Named turns come first, each shown by rows before and after it. Which turns, in which order, take the first row of each pair that follows to the second? Write the first one first, as in the answered first pair.
pateg (before => after):
[  5.4   0.9 -16.3  10.7  16.0   2.5 -14.0   5.9 -34.1   5.0] => [ -9.4   4.2 -18.9  14.3  10.0   2.4  -8.8  11.7 -32.7  -1.8]
[-22.5  -5.8  11.7   6.4 -15.6 -10.5  -6.3   7.3   9.9  -6.1] => [-18.8  -0.9   8.3   1.1 -15.3  -8.7   5.0   3.9  19.8 -11.8]
[-17.1   0.6   5.2  20.3  -3.6  -2.4   9.5  20.2 -37.0 -22.8] => [-15.0   7.9   1.2  14.2  -5.3  -0.9  24.5  18.2 -22.8 -33.6]
goze (before => after):
[-13.2   4.2 -22.3  -6.3   4.9 -19.2   0.7  -7.9  31.2   3.7] => [  5.4   6.0 -16.6 -10.3   0.5  -0.3  21.4 -11.1  32.8  -9.7]
[-16.1  10.6 -11.8  -3.0   6.9  -7.1   8.5  10.1  15.3 -13.3] => [ -4.8  10.9  -7.1  -2.0   3.8   6.1  19.3   7.7  11.0 -20.9]
[ 35.3 -12.7   7.9   0.2  12.9  25.4  11.6  -1.1  -4.7   8.7] => [ 26.3 -18.9   7.6   5.7  14.9  15.8  -8.9   2.5 -18.4  21.8]
Bimas (before => after):
[-47.6   5.8   1.9   6.1 -11.6 -12.1 -10.7   0.6  30.6  -7.3] => [ 31.6  -0.7  12.3 -10.3  -1.4  32.5  23.2 -19.0  14.3 -18.6]
[  6.9  -4.9  -4.3  -8.6 -13.4   3.5 -15.1  -2.7 -18.2  13.2] => [ -0.1  -5.5  -3.6  -6.0 -17.2   1.2 -18.3  -2.0 -14.4  14.8]
[-11.7   9.5  13.8  -2.8 -19.2  16.8  27.2 -14.7  41.8 -13.6] => [  8.7  20.1 -17.7  -0.8   9.0  18.5  37.7   2.8 -19.7 -31.5]
[ 21.1  -8.6  28.3  -3.2 -11.4  22.2  13.6 -22.0  23.9   4.0] => [  5.9   6.8 -18.1   9.6  21.8  -1.4  10.6  11.7 -43.4 -12.9]
sab (before => after):
[ -9.3  -7.3   7.2   5.6  -4.1   8.8  -7.1   8.4 -15.5   0.0] => [-20.9  -1.7   3.4   6.6  -5.7   0.8  -4.5  10.3  -3.5  -1.5]
[ 20.7 -20.5  -7.6 -20.3  -2.1   6.3 -13.5   3.1 -11.2   9.1] => [  4.7 -19.8  -8.7 -14.2  -4.0  -1.0 -22.5   9.4 -17.8  10.7]
[ 13.9 -21.8  12.2   1.0  -2.0  28.5 -11.3  -8.9  -2.0   4.3] => [ -5.4 -21.9  10.9   6.6  -5.0  22.2 -21.9  -1.0 -10.9   7.6]
Pairs:
Each pair is 2 to 3 turns apart.
[  8.3  -0.1  20.1   4.5 -48.6  19.5  11.1  15.2  21.6 -13.6] => [-16.1  -5.4  21.1  15.6 -48.7   3.8 -16.4  23.5   5.8   0.5] => goze goze sab
[-25.7  -3.3   4.9  12.6 -13.9   4.3   7.4  11.0   1.3  -8.2] => [  6.9 -10.2  15.3   9.8 -11.8  22.9   9.0   2.7 -11.5  -3.8] => Bimas pateg sab
[ -3.9  22.6 -42.0  -1.3  29.9 -10.9  25.1  17.1 -21.3 -26.4] => [-42.0  13.0  -7.4  -2.8  -6.0 -20.5   5.8  -0.6  52.4  -3.8] => sab Bimas
[  2.2  15.6 -17.4   0.7  11.5  -6.5   2.5  15.2 -18.3 -30.6] => [ -7.0  12.7   0.2  -8.3  -4.5 -13.6  -3.5  -3.1  37.5 -17.2] => pateg Bimas pateg
[-33.0  15.0  -5.6 -14.3  -5.2  -1.5  22.8  -4.5  31.4 -18.6] => [ 34.9  -4.7   5.2 -16.8  14.2  28.4  14.0 -15.9 -22.2  -4.9] => Bimas pateg goze
[ 32.5   2.0 -16.0  -4.3   7.7  18.1  24.8  -1.4 -13.4  -8.1] => [ 17.1 -11.7  14.8   0.4 -19.0  26.5  11.0 -14.6  18.5   9.5] => Bimas Bimas goze
[ 19.1  17.7 -15.7 -12.3  22.3  -4.8  11.9  -4.2 -12.3 -40.4] => [  3.0  16.0  -3.2 -18.0   7.3 -15.4   6.7 -16.1  35.7 -31.4] => Bimas sab
[ 20.2 -13.9  16.0  -6.3   6.5   5.5  -2.9 -19.5  18.5  13.7] => [-13.4  -9.2  -1.7  13.6  12.0  -6.3 -15.4   8.2 -28.3   4.8] => sab Bimas pateg
[  5.9   0.9   5.9  -6.4   4.1  -7.4 -12.4 -13.5  11.6  16.2] => [-14.4   5.4  -7.0  -0.1   6.8 -15.4 -13.2  -2.5   0.0  11.2] => Bimas Bimas pateg
[ 14.7 -26.8  17.6   2.3  -1.6  13.4 -16.1   0.9 -11.3  29.1] => [ 38.5 -15.5  -1.1 -13.7  16.5   4.6   0.8  -5.7   2.0  21.3] => goze goze Bimas
[ 28.6   4.8 -18.3 -31.9  21.5  -8.3  37.7 -16.7  33.6  -0.3] => [ 53.3 -18.7   3.5 -19.2  22.7  16.4  13.6 -17.3 -20.6  18.6] => goze pateg
[ 18.4  -3.8  -8.6 -28.5  -8.7 -14.9  -9.2  13.4  35.1  22.5] => [ 40.9  -7.6   1.7 -27.7 -14.0  12.9   7.1  10.7  22.5  11.9] => goze goze
[-26.4 -10.6  16.0  18.3 -29.9   8.6 -12.8   6.7  -2.0   6.9] => [-13.1   4.9   1.3  -1.5 -24.6   1.0  15.8  -2.4  36.1  -6.9] => goze pateg pateg
[ 17.5  -1.9  -5.2   0.5   8.5  18.1   5.3  -0.1 -39.3 -11.3] => [ -1.3   2.2 -12.5   6.0  10.2   6.4  -2.1   7.7 -43.4 -12.2] => Bimas Bimas Bimas
[ 15.2  -7.3  27.3  -8.1 -12.8  16.0  -1.4 -12.1  28.1  18.7] => [-16.7   9.1 -18.7   8.5  13.1  -9.4  -3.4  25.1 -34.9  -1.8] => Bimas pateg sab
[-23.6 -16.1  -6.8   5.2 -14.3  -7.7  -0.6   3.9  11.4 -11.8] => [ -2.3 -14.0  -5.3  -2.7 -14.3   5.1  16.0  -4.7  18.7 -18.1] => goze sab
[ 10.7 -17.4  28.7  16.6 -15.9  42.4 -18.5  -5.4 -31.1  15.0] => [-55.6   1.7  10.4  23.4 -28.2   8.0 -16.7  11.0   4.2   2.1] => pateg sab goze
[-25.3  -1.0  -6.9  14.0 -11.8  -3.6  14.2   1.3   4.3  -5.9] => [ -8.2   0.1  -1.9   9.2 -11.7   6.1  25.9  -3.7   9.2 -10.9] => goze sab
[ 39.7  -7.5   5.8 -15.0  14.0   8.2 -13.2 -12.4  28.5   2.4] => [ -5.6   5.3 -26.9   4.8  25.9 -18.3 -21.7  22.6 -15.0 -11.1] => Bimas pateg pateg
[-36.7 -39.2  22.7 -17.0  -8.3 -16.6 -54.7  -9.6  30.3  39.0] => [ 14.1 -23.4  29.0 -35.0 -20.3  33.5  25.1 -24.7  62.9  -9.0] => goze goze goze
[ 27.0  -7.4  13.7 -23.0  -5.2  27.1  23.1 -23.3  14.3 -11.1] => [-21.8 -19.3  19.6   7.0 -15.7  26.0 -12.0   2.6 -35.8  -1.4] => goze sab pateg
[ 32.1 -11.7  11.1  -8.6  -5.3  16.8  -2.6 -14.2   9.5  15.1] => [  1.9 -18.2  12.0   7.5  -9.2   6.7 -27.9  -0.6 -12.4  25.7] => pateg sab
[-17.9  12.4  -2.6 -24.0   1.0 -22.8 -21.2  -7.1  33.3   9.8] => [ 37.6  -1.0  13.1 -29.0   6.6  10.7 -15.0 -20.2   6.0  15.8] => goze sab pateg
[ 20.8  -8.7 -18.7  -6.7  12.2   3.4   9.0  -8.9   0.8   0.0] => [-13.8 -16.8  -8.5   5.8   2.4  -8.6 -19.0  -2.4   0.0  15.9] => goze pateg Bimas
[ -6.1  -2.3  21.3  11.7 -31.9  13.6  17.8  -6.6  19.8 -22.8] => [ 23.6 -10.3  24.9   8.5 -24.0  23.5  11.5 -13.3   0.5 -14.0] => pateg sab
[ -1.8 -10.4  17.1   6.0  -9.8  22.5  18.4   0.4  -6.4 -10.8] => [ -7.6 -10.2  13.1   7.0 -10.7  20.5  19.1   2.0  -7.5 -14.1] => sab pateg
[ -1.9  10.1   5.4 -12.6   5.0 -20.5 -13.6 -18.4  34.9   3.4] => [ 29.2   2.8  14.5 -14.8   6.8   2.2  -4.1 -25.8  20.8   1.3] => sab goze
[ 21.5   4.8   1.5  -8.5   5.6  12.0  13.9   2.4 -19.0  -5.6] => [ 11.3   9.3   3.8 -16.9  -2.0   4.4  19.3  -5.7  19.8  -6.4] => Bimas sab Bimas
[-11.0  20.1 -23.7  -3.1  -1.0 -10.0  26.7   1.9  10.6 -14.5] => [-24.4  17.9 -15.1   4.8  -8.8  -5.6  23.3   3.9  11.7 -14.7] => goze Bimas
[ 11.1  11.5  15.3 -15.2  -2.1  13.2 -10.2 -39.9  49.4  27.7] => [ 18.8  26.7 -33.1  -3.1  37.6   7.2  -1.3  -3.9 -46.8   0.6] => goze Bimas
[-14.3  10.2  -6.9  16.2 -15.5   1.3   3.3  19.5 -24.2 -11.7] => [-10.4  14.4  -8.4  11.5 -15.9   5.1  13.1  16.8 -18.1 -19.0] => pateg goze
[ 33.1 -23.7 -15.3   2.8  27.5 -35.3 -12.6 -23.6   8.5  36.4] => [ 27.3 -14.1 -26.0  -2.1  29.2 -41.9   0.1 -22.3  24.3  25.6] => Bimas goze
[-43.1  12.0 -35.2  -0.4   3.8  -9.5  -9.6  14.3  27.7  14.2] => [ 18.7  16.9 -37.6 -19.3  17.9  14.7  26.7  -2.0  29.2  -0.3] => sab Bimas
[ -8.8 -12.5  34.4  14.7 -31.3  45.6 -10.9   9.5   1.2   2.1] => [-36.9  -6.6  17.5  24.1 -26.0  23.4 -24.2  26.5 -13.4   0.6] => Bimas Bimas
[ 23.6  -9.8 -15.4  -2.6  17.4  -4.0   1.0   2.6 -12.7   0.0] => [13.1 -6.4 -9.7 -9.1  6.4 -7.3  9.9 -6.9 26.1 -1.1] => Bimas goze sab
[-29.5   8.8   0.1  -3.9  -1.2 -22.1  -6.0   3.4  12.9  -3.9] => [  1.7  12.5   1.2 -15.6   2.7 -10.1  14.9  -7.9  26.4 -10.9] => goze pateg
[ 39.4   0.6 -17.7  -6.8  33.8  -1.9  -0.2   2.0 -42.0   3.6] => [ -7.1  -8.3  26.1  -8.7 -13.7  -6.3 -12.8 -20.1  52.9  21.7] => sab sab Bimas
[-36.2  19.7  12.6   8.3 -32.1  10.7  -1.9 -16.4  35.0 -22.6] => [ 21.7  19.9  -5.2   2.0  -4.3  35.8  22.6 -12.5 -24.5 -40.1] => goze Bimas pateg
[ 17.5   6.2   0.7 -18.7   0.2 -24.0  14.2 -15.1  29.9  -2.6] => [ 33.8  -9.0  11.2 -14.6   7.1 -16.9  -9.3 -17.0  -1.4  14.9] => pateg sab
[-13.6   2.9 -30.0   5.1  26.3 -11.1  -5.2  20.3 -18.1   7.6] => [-16.5  10.2 -34.4   1.9  23.3 -10.6  12.1  19.9  -4.5  -3.8] => pateg pateg
[-2.9  7.2 -2.9  3.5 -4.6  0.3  8.2 -1.9 37.7 -1.7] => [-16.1  13.1 -20.7  10.0   6.7 -12.8   1.9  12.6  13.3  -5.5] => Bimas Bimas
[  2.6  18.1 -34.4 -15.1  20.2 -23.3 -31.8  10.8   6.4  13.8] => [ 21.3   9.1 -12.9 -24.9   7.2  -9.1 -27.7  -8.3  36.5  21.9] => sab pateg Bimas
[ 22.5 -16.9  16.2  12.1   4.3  25.9   0.2   4.5 -14.2   6.7] => [ -4.8 -19.0  26.3  14.7  -9.9  14.4 -12.7   2.7  12.2  16.3] => Bimas Bimas
[ 27.0   5.0 -18.1 -10.4  20.3   2.4   7.9   3.2 -11.4  -1.1] => [ 12.4  -2.2 -14.3   1.1  18.1  -0.8 -10.1  12.0 -30.1   9.4] => pateg pateg
[-43.8  -5.9  15.7   7.7 -28.2 -15.2 -28.0   6.1  44.0  14.9] => [ 13.9   2.9  15.2 -14.2 -22.9  10.6  15.3 -15.9  67.3  -3.6] => pateg goze pateg
[ 33.0 -16.9  10.4  -3.6  12.8   7.7 -22.3 -12.2 -19.7  25.7] => [-16.6  -6.5  -7.8  -0.5  12.4 -30.6 -34.7  -1.3   3.3  28.3] => sab goze
[-21.3  16.3 -27.7  -8.3  12.5  -8.4  -7.5   6.2  22.0 -16.4] => [ -3.0  17.7 -27.3 -16.3  17.2  -2.3   2.4  -0.9  25.1 -17.4] => sab Bimas
[-25.6   5.3 -24.3  -4.4  -2.5 -34.1 -12.8  26.4   4.1  -9.9] => [ 49.8  -4.2 -10.1 -21.0   8.4   2.3  11.7   3.8  -1.7 -12.5] => sab sab sab
[  9.4  -1.0   7.2   4.5 -35.0  27.7  11.9  -4.4  21.1  -2.9] => [-17.6  11.1 -12.4   5.0 -30.4   1.9  11.3   5.7  31.7  -9.1] => Bimas Bimas pateg
[-35.5  11.2 -11.4   7.1  -0.7 -16.5  14.0   6.2  11.9 -14.6] => [  2.4  13.7 -22.7 -10.8  18.0 -21.3  22.2  -2.9  15.2 -12.5] => pateg pateg Bimas
[ -6.4   1.8  -3.3  10.5   8.1  12.6 -11.4  13.7 -44.1   0.4] => [  5.1 -10.8  17.1   6.6   2.1  20.0 -25.6  -0.1 -27.6  20.6] => Bimas Bimas goze
[ 15.1 -14.8  -6.4  -9.6   5.2  -6.2 -15.6 -11.7  14.3  14.0] => [  8.3  -9.4 -20.4  -4.4  13.7 -11.4 -16.5   1.8 -13.0   7.0] => goze Bimas pateg
[ 50.8  14.2   6.1 -16.3  22.7  11.2  19.2 -13.8   2.1  -5.8] => [ -2.5   4.5   0.1   6.8  25.7 -23.2 -38.6   9.1 -31.7  21.4] => goze sab goze
[-18.9  -6.7  -8.6   9.3  24.4 -19.6 -19.7   2.4 -15.8   1.2] => [-29.6   4.3 -14.9   8.4  17.5 -18.6   0.8   6.3   1.7 -17.2] => pateg pateg
[ 15.7   7.3 -17.4  -7.0  13.1  -0.3  30.5  -4.6  11.3 -12.8] => [ 30.2  -5.7 -10.5  -0.8  21.3   4.1   5.4  -3.6 -22.4   6.7] => pateg sab
[-14.5  19.7  -9.0  -4.7  -7.6   4.9  21.1  20.4  18.3 -16.7] => [ -6.0  19.0 -13.1  -5.8  -2.7   7.9  24.0  21.6   9.4 -20.3] => Bimas Bimas
[-39.3  -6.8  16.0   0.9 -25.8  -4.9 -19.3 -11.0   7.4  16.9] => [ -3.6 -16.6  15.4   0.9  -8.4   6.7 -28.4 -12.8 -36.4  25.9] => Bimas pateg goze
[  6.7   0.5  32.7 -15.5 -16.6  45.1  10.1  -4.6  -0.7 -10.4] => [-23.9   2.1  13.4   0.5  -6.2  25.8 -11.0  17.8 -41.7  -9.4] => sab Bimas
[-33.7   3.9  11.3  20.0 -26.7   5.2   3.7  26.3 -23.1  11.3] => [-13.4  17.7 -12.2  10.0 -10.7   2.3  29.6  29.2 -32.1  -9.3] => sab Bimas Bimas
[-47.8 -15.7 -13.4  15.9 -18.6  -2.4   5.6   0.6  12.7 -16.7] => [-10.7 -16.2  -3.6   5.7 -21.1  24.4  31.6 -11.5  18.5 -28.8] => sab goze
[-14.1  12.3  -9.6 -18.2   4.5 -21.1  27.4 -11.2  22.3 -12.8] => [ 21.0  -0.3   7.1 -13.8   5.6  17.2  33.0 -13.0 -16.6 -13.2] => goze sab
[-36.2   1.6  -6.1   7.5  -8.0  -6.1  -2.1  14.7   2.9   1.8] => [  1.9  11.6 -22.8  -7.0  10.0   0.2  24.8  11.1  -1.6 -14.2] => sab sab Bimas
[  4.2   6.9  -6.4   0.9  -9.3  10.6  37.2   3.6  12.3 -25.1] => [  6.0  -3.6   3.0  12.4 -11.3  24.9  22.3  10.2 -24.9 -20.6] => goze sab pateg
[ 10.9 -13.2  14.4  -1.3  -2.0  15.2  -3.1 -12.1  -7.2  14.8] => [ -2.8 -11.6  11.8   7.4  -7.3  18.8   0.2  -1.6 -19.4   6.3] => pateg pateg Bimas
[ 20.8   3.7   6.9 -17.9 -12.9  27.9  26.3  12.2  18.0 -32.5] => [-32.5   3.6 -11.4   3.2  -5.7  -3.7 -12.4  40.8 -22.6 -24.1] => sab Bimas
[  4.1  21.6 -33.5 -13.1  19.2  -8.8  10.5  20.9   1.0 -21.9] => [ 43.6   1.1  -3.8 -15.1  12.7  25.4   7.3   5.5 -12.7 -10.9] => Bimas Bimas sab
[ 41.6 -14.5   7.3  -7.1  12.7   2.6 -25.2 -10.5 -31.6  20.6] => [-27.3  -9.6   8.1  20.0  -9.8  -1.7 -31.0  16.4 -41.2   7.2] => pateg pateg
[-16.4 -10.7  20.5   7.6 -16.8  27.8   6.0  -2.7  14.6  -8.7] => [-24.7  -7.2  -7.5  14.9   7.9   1.5 -17.9  14.7 -27.6  -1.4] => Bimas goze goze
[ -3.9  16.2 -21.0  -0.2  -3.3   1.7  46.8  18.2   7.3 -27.0] => [  2.9  12.6  -9.1  -3.0 -11.2  10.2  48.8  10.3  25.9 -22.9] => Bimas Bimas
[ 15.6 -13.0  -4.8   8.0  18.0   7.5 -16.4   9.4 -47.2   6.0] => [ 32.0 -17.8  25.3  -2.0  -8.1  33.7  10.4 -13.8   4.2  -1.1] => Bimas pateg Bimas
[ 36.4 -21.0  27.2   7.2  -3.1  33.8 -13.1  -9.1 -32.9  22.3] => [-40.3 -15.1  24.6  22.3 -22.8   0.6 -35.2   5.6  -5.1  27.6] => sab Bimas sab
[ 16.3  -7.2   0.0  10.1  15.5  15.4 -11.9   8.5 -49.6  10.1] => [ 26.9 -17.6  30.4   1.9  -4.0  31.2  -9.4 -12.8  -7.0  19.6] => Bimas Bimas
[  9.1   2.5  -9.7 -10.7 -16.1 -10.8  25.7 -13.9  34.6   7.0] => [ 36.7 -12.1   4.8  -7.7 -15.8   9.7  18.4 -17.7   4.7  17.6] => goze pateg
[ 21.2 -34.9  14.4  -8.5 -10.6  10.9  -1.9 -16.7  15.5  18.6] => [ -7.7 -37.1  11.0   1.6 -12.8  -3.2 -21.7  -6.4   7.2  27.4] => goze goze pateg
[ -8.0   0.2  18.4   4.0 -22.5  21.1 -14.5  -9.0  16.4  -5.9] => [-23.0  10.7  -9.8  11.2  -7.8   5.4 -11.1  11.5 -16.6 -22.2] => Bimas sab sab
[ 32.7  -8.9  19.1  -6.4 -13.3  29.1   4.9 -13.2  -0.9  -1.8] => [ -9.2  -8.9   4.0  -1.8  -4.2 -19.1 -39.3  -5.7   7.1  25.4] => goze goze goze
[ -3.1 -10.7  24.7  15.7 -20.5  33.8 -15.2   6.5 -30.8  -3.0] => [-23.2   6.4  17.2  13.9 -28.5  31.5  10.9  12.5  -3.7 -26.5] => pateg pateg sab
[-27.0  17.4  -2.3  12.4 -13.4   0.0   9.7   6.5  11.2 -24.1] => [  0.0  -2.3  17.6  19.5 -13.3  22.9 -11.7   1.5 -24.1  -6.8] => Bimas goze goze
[-18.8 -14.8  11.3  -2.6  -5.4 -16.5 -24.5  -7.6  17.0  26.4] => [ 27.3 -18.5   7.1  -7.6  11.3   1.6 -16.4 -11.9 -15.3  24.7] => Bimas goze
[-14.0   1.1  14.2  23.3 -12.6  10.7  -8.2   7.6  -8.5   5.2] => [  2.6  -2.6  20.5  20.1 -12.1  18.8  -6.0   1.5 -11.3   8.9] => goze Bimas sab
[-39.0  15.7 -16.5  15.7  -5.4   7.2  26.4  26.4 -20.8 -32.1] => [ 30.1  12.4 -11.3  -6.3  10.0  27.0  46.6   2.4 -15.0 -29.5] => sab pateg sab
[ -8.3  17.9 -15.2 -11.2  15.1 -17.5  22.7   7.7  25.1 -18.8] => [-23.5  17.9 -14.1  -4.1   7.7 -13.8  22.1  15.3  14.2 -22.9] => goze Bimas
[ -1.6  -2.5  -5.2  -4.3   8.7 -17.9 -16.8  -5.5  13.9  12.8] => [ 16.4   2.8  -2.8 -10.6   4.5  -0.4   8.1 -10.7  24.5  -3.8] => goze goze
[-15.0  -3.0 -14.1  21.5  14.8 -18.5  -8.3  -6.3 -28.5   2.3] => [-15.0  11.2 -18.2  12.2   6.4 -10.7  29.0  -9.5   4.0 -22.5] => pateg sab goze
[-12.6  15.5  -6.2  -3.5  -7.7  -2.3  23.9  -5.4  24.2 -28.4] => [-17.1  17.4 -22.1   1.6   6.6 -12.2  15.3   7.7  -8.3 -28.3] => sab Bimas
[-30.5   6.9  10.1   1.9 -11.9   6.5  27.3  18.5  19.1 -25.5] => [  2.8   3.7  15.7  -5.8  -7.1  23.7  38.1   9.2  13.6 -27.9] => goze pateg
[-25.4  14.2  -7.0  -4.7 -10.5 -14.9  -2.6   6.7   9.3  -4.3] => [ 15.5  12.0  -8.0 -20.7   3.7 -11.3   1.3  -9.4  16.4   4.8] => pateg pateg pateg
[  0.5  16.6 -26.5  10.7   7.8  -6.2  16.8   5.4   7.1 -16.2] => [ -2.8  13.8 -16.1   8.1  -1.7  -7.7  16.0  -3.0  30.6 -10.9] => goze Bimas pateg
[ 11.7  11.1   8.9 -20.7  12.6   3.6   7.4   9.4  21.9   5.5] => [  1.1  -1.4  15.0  -8.2  12.3   1.5 -19.1  16.2  -3.7  21.2] => pateg pateg pateg
[ 25.3   0.9  36.4  -0.7   6.1   6.2  13.5 -30.4   8.8  -9.7] => [-13.4  -0.1  16.6  19.9  16.3 -14.2 -17.1  -2.7 -40.4  -3.9] => sab Bimas
[ -4.9   3.0 -32.3   7.5  16.7 -10.2  -2.2  17.4  -5.0  -5.4] => [ 29.8  -2.4 -21.1  -1.7  18.1   7.7   8.1   3.5  -1.4  -3.2] => Bimas pateg Bimas
[-41.9  13.3 -10.5  21.9  -2.4  -8.7  -1.3  23.0 -23.4 -13.8] => [-11.2  26.3 -20.1  -4.0   4.6 -10.8  30.9   2.5  27.4 -25.8] => sab pateg
[-22.5   8.1  -0.9   3.3 -18.7  -7.4 -13.4   9.4 -12.3 -11.6] => [ 12.0   9.3   6.3 -13.6 -19.0   7.5  10.5  -6.9   9.8 -19.6] => sab Bimas
[ 16.3  12.2 -14.5 -13.7  15.4 -22.3  -0.2  -6.4  30.0   3.2] => [ 10.7  13.1 -19.6 -12.2  17.2 -28.0  -2.8  -0.2  25.7   3.6] => Bimas Bimas
[ 15.1 -11.4  26.0   0.3 -28.8  62.6  10.4 -12.5  13.3 -15.2] => [-35.0   5.4 -30.8  15.7   9.5   0.9 -22.4  28.2 -46.2 -13.7] => pateg Bimas goze
